Here are some numbered points:
[-0.3   0.42 -0.77 -0.73  0.23 -0.07  0.49  0.7  -0.04  1.65] 0
[ 1.37  0.1   0.11 -1.79  0.08  1.23 -2.43  0.52 -0.88  1.09] 1
[-0.14  0.2   0.66  0.12  1.43 -0.54  1.32  0.73  0.37 -0.97] 2
[-0.26  0.78  0.93  1.04 -0.75 -0.35 -1.54 -1.9  -0.89  1.14] 3
[ 0.87 -0.63  0.1  -0.25 -0.34  0.38 -0.42  0.27 -0.31  0.21] 4
[ 0.    0.19 -0.84  0.65 -0.05 -0.37 -0.08 -0.66  0.6   0.89] 5
[-0.71  0.85 -1.14  0.13 -0.5   0.18 -0.33  0.07 -0.02  0.4 ] 6
[ 0.41  1.16  0.6   0.89 -0.24 -0.3  -1.9  -1.5  -0.21  0.84] 7
[-0.24 -0.81  0.21 -0.87 -0.4   0.06  0.61  0.82 -1.18 -0.5 ] 8
[-1.18 -0.77 -0.94  0.19 -0.34 -0.46  0.63 -1.24  0.22  0.11] 9
[ 0.12 -1.02 -0.98  0.29  0.26 -0.68  0.61 -0.27  1.61 -0.55] 10
[-0.03 -1.6  -0.4   1.4  -0.84 -0.97  0.21 -1.29  1.08 -0.63] 11
New points follow, each followed by the numbers of its two nearest points above, smallest number first.
[ 1.75 -0.71  0.46 -2.51 -0.02  1.4  -3.53  0.26 -0.28  1.26] -> 1 4
[-0.75 -0.69  0.97  0.85  0.52 -0.58  1.48 -0.74  0.39 -0.84] -> 2 9
[-0.09 -0.6   1.23  0.98  0.19 -0.3   1.35 -0.66  0.26 -1.21] -> 2 11
[ 0.44 -0.25  0.81 -1.15 -0.03 -0.03  0.16  0.33  0.36  0.31] -> 4 8
[-0.03 -1.48 -1.18  0.61  0.08 -0.87  0.59 -0.71  1.5  -0.56] -> 10 11
[ 0.    0.25 -0.08 -1.89  1.23  0.33 -0.26  1.15  0.08  0.6 ] -> 0 4
[ 1.54 -1.97  1.43 -0.08 -0.5   0.03 -0.92 -0.33  0.78 -1.13] -> 4 11
[-2.27  2.7  -1.09 -2.21  1.14  0.5   0.31  1.2  -1.25  2.18] -> 0 6
[ 1.84 -0.72  0.63 -1.06  0.02  1.18 -2.21  0.27 -0.18  0.51] -> 1 4
[-0.18 -0.01  1.03  0.53  1.36 -0.45  1.46  0.35  0.23 -1.28] -> 2 10
[-0.41 -0.31  0.22  1.25 -0.5  -0.46  1.25 -0.27 -0.45 -0.66] -> 9 11
[-0.19 -1.34 -0.58  1.08 -0.69 -0.83 -0.23 -1.41  1.11 -0.57] -> 10 11
